W =
 -13  -100   -16    -1    66    71    45   -54   -78  -103    43    73     8  -102   -76
   2    41     8    10   -13   -15     4     8    14    44    -9   -16   -18    27    19
  -6   -77   -12    -9    39    45    18   -32   -47   -81    28    47    16   -68   -51
 -10    27     7    -8   -17     2    34   -58   -52    28     0    -1   -83   -27   -40
 -11  -107   -16    -9    61    70    38   -56   -78  -113    44    72    11  -104   -80
 -12    40    -7    10   -23   -37   -16    17    23    47   -31   -39   -16    35    29
  -6   -62    -6     2    47    55    40   -44   -59   -65    35    55    -4   -72   -56
W[0][0] = -13
W[2][-15] = -6
W[2] = [-6, -77, -12, -9, 39, 45, 18, -32, -47, -81, 28, 47, 16, -68, -51]
W[-7][7] = -54
W[:, 13] = [-102, 27, -68, -27, -104, 35, -72]
W[0][11] = 73
W[3][-12] = -8
W[-3][3] = -9
W[-4][8] = -52
W[2][-13] = -12
W[1][5] = -15
W[3][-4] = -1
W[1][11] = -16
W[-5][-12] = -9
W[-7][-3] = 8
W[4][2] = -16
W[-6][-7] = 14
W[5][-1] = 29
W[:, 14] = [-76, 19, -51, -40, -80, 29, -56]
W[:, -6] = [-103, 44, -81, 28, -113, 47, -65]
W[-4][10] = 0
W[-6][9] = 44
W[3][-13] = 7
W[5] = [-12, 40, -7, 10, -23, -37, -16, 17, 23, 47, -31, -39, -16, 35, 29]
W[5][-14] = 40
W[-5][14] = -51
W[6][11] = 55
W[1][-13] = 8
W[-7][6] = 45
W[-5][-8] = -32
W[-6][-12] = 10
W[:, -4] = [73, -16, 47, -1, 72, -39, 55]
W[2][12] = 16
W[-6] = [2, 41, 8, 10, -13, -15, 4, 8, 14, 44, -9, -16, -18, 27, 19]
W[-3][12] = 11

x = [6 7 2 2 2]
x[0] => 6
x[3] => 2
x[4] => 2
x[2] => 2

a = [ 39 -29  63  81]
a[-4]: 39
a[3]: 81

grid = array([29, 73, 21, 57, 23, 58, 26, 72, 75, 59, 69, 77])
grid[0] => 29
grid[2] => 21
grid[1] => 73
grid[-9] => 57
grid[-2] => 69

A = [[-37, 50, -22, -44], [40, 23, -7, -24], [49, 6, 15, -21], [37, 28, -14, -25], [60, -1, 31, -26], [52, 13, 17, -31], [59, 14, 29, -42], [48, 13, 11, -27], [39, -53, 39, 33], [35, 32, -16, -27], [73, -25, 52, -13], [41, -30, 33, 9], [-44, 30, -59, 13], [-14, -60, 0, 76], [82, -18, 58, -26]]
A[0, 0] -> -37
A[8] -> [39, -53, 39, 33]
A[:, 2] -> [-22, -7, 15, -14, 31, 17, 29, 11, 39, -16, 52, 33, -59, 0, 58]
A[3, 2] -> -14
A[1, 3] -> -24
A[13, 2] -> 0
A[3, 3] -> -25
A[13, 0] -> -14
A[8, 2] -> 39
A[11, 0] -> 41
A[1, 0] -> 40
A[11, 3] -> 9
A[9] -> [35, 32, -16, -27]
A[8, 0] -> 39
A[:, 1] -> [50, 23, 6, 28, -1, 13, 14, 13, -53, 32, -25, -30, 30, -60, -18]
A[6, 1] -> 14
A[10] -> [73, -25, 52, -13]
A[7, 2] -> 11
A[12, 3] -> 13
A[:, 3] -> [-44, -24, -21, -25, -26, -31, -42, -27, 33, -27, -13, 9, 13, 76, -26]
A[11] -> [41, -30, 33, 9]
A[0, 1] -> 50
A[12, 1] -> 30
A[3, 0] -> 37
A[13, 3] -> 76
A[4] -> [60, -1, 31, -26]
A[6, 2] -> 29
A[10, 1] -> -25

M = [-95  44  45 -72  13 -97  62  68  89  11 -91]
M[0] -> -95
M[5] -> -97
M[1] -> 44
M[4] -> 13
M[3] -> -72

B =
[[  3  67   4  -8  14]
 [  2   3  -2   8 -30]
 [ -8 -27   5  -5   5]
 [  0  12  -1   4 -42]
 [ -1  59  -1   0 -42]
 [  2  48   2  -1 -41]
 [  4 -86   4  -1 -10]]
B[0, 0] => 3
B[6, 1] => -86
B[2, 4] => 5
B[0] => [3, 67, 4, -8, 14]
B[3, 2] => -1
B[:, 3] => [-8, 8, -5, 4, 0, -1, -1]
B[4, 2] => -1
B[6, 4] => -10
B[6, 2] => 4
B[1, 3] => 8
B[:, 1] => [67, 3, -27, 12, 59, 48, -86]
B[2] => [-8, -27, 5, -5, 5]
B[0, 3] => -8
B[2, 0] => -8

arr =
[[-41  46   5  49]
 [-68  10  60  45]
 [-29  22  17  77]
 [-69  90 -12  -7]
 [-66  29  41  35]
 [-23  24  12  81]
 [-39  28  19  63]]
Rows and columns are counted from 0.
(0, 0) => -41
(5, 2) => 12
(5, 3) => 81
(5, 1) => 24
(5, 0) => -23
(3, 1) => 90
(0, 2) => 5
(6, 1) => 28
(6, 0) => -39
(3, 3) => -7
